In the data rows, the value 128 means zero.
Here are some points, each followed by its number:
np.array([177, 134, 148, 102, 146, 104, 071, 125, 095]) 0
np.array([120, 139, 082, 150, 151, 118, 117, 124, 154]) 1
np.array([136, 161, 099, 156, 157, 195, 134, 111, 114]) 2
np.array([165, 148, 111, 158, 179, 178, 126, 099, 125]) 3
np.array([134, 119, 137, 101, 205, 192, 120, 136, 053]) 4
np.array([139, 129, 146, 135, 130, 120, 102, 124, 088]) 5
np.array([062, 128, 115, 108, 143, 207, 117, 075, 102]) 6
np.array([106, 161, 102, 161, 207, 161, 119, 112, 057]) 7
np.array([107, 153, 106, 087, 172, 173, 048, 093, 131]) 8
np.array([100, 145, 069, 145, 160, 134, 095, 106, 126]) 9
np.array([130, 089, 110, 089, 152, 081, 118, 089, 146]) 10
np.array([102, 171, 095, 119, 081, 064, 174, 117, 143]) 11
np.array([100, 175, 117, 099, 183, 181, 104, 087, 072]) 12
np.array([099, 111, 133, 159, 104, 205, 151, 138, 133]) 13
np.array([160, 120, 110, 118, 167, 007, 134, 134, 118]) 14
np.array([101, 101, 125, 136, 111, 185, 110, 139, 152]) 15
np.array([066, 095, 104, 159, 125, 204, 082, 100, 108]) 16
New points follow, each followed by the numbers of its three nearest points above by angle, nearest first.
np.array([124, 094, 134, 147, 126, 143, 159, 137, 107]) 13 4 15
np.array([133, 083, 157, 165, 156, 136, 176, 146, 077]) 4 7 13
np.array([169, 082, 181, 126, 096, 064, 165, 141, 118]) 14 10 5
np.array([117, 111, 119, 151, 119, 097, 125, 157, 129]) 14 11 1
np.array([120, 146, 098, 106, 142, 150, 126, 106, 115]) 12 6 8
np.array([127, 139, 127, 104, 151, 158, 093, 147, 157]) 8 15 12
np.array([112, 100, 115, 154, 152, 165, 099, 108, 119]) 16 6 9
np.array([105, 113, 064, 108, 094, 097, 110, 145, 136]) 11 1 9
np.array([109, 147, 093, 140, 099, 087, 116, 112, 164]) 11 1 9
np.array([166, 132, 216, 121, 157, 137, 194, 149, 120]) 4 3 5
np.array([104, 122, 156, 131, 105, 152, 138, 122, 140]) 13 15 6
np.array([168, 154, 156, 123, 067, 124, 150, 118, 154]) 11 13 0
np.array([136, 113, 102, 095, 179, 116, 129, 162, 130]) 14 4 10
np.array([116, 150, 071, 121, 139, 099, 117, 166, 125]) 1 9 14
np.array([164, 145, 159, 145, 143, 104, 145, 121, 132]) 14 0 3
np.array([113, 109, 086, 083, 102, 113, 145, 158, 163]) 11 10 1
np.array([116, 146, 107, 172, 134, 188, 106, 113, 078]) 2 7 16
np.array([084, 150, 094, 127, 096, 077, 106, 105, 184]) 11 1 9
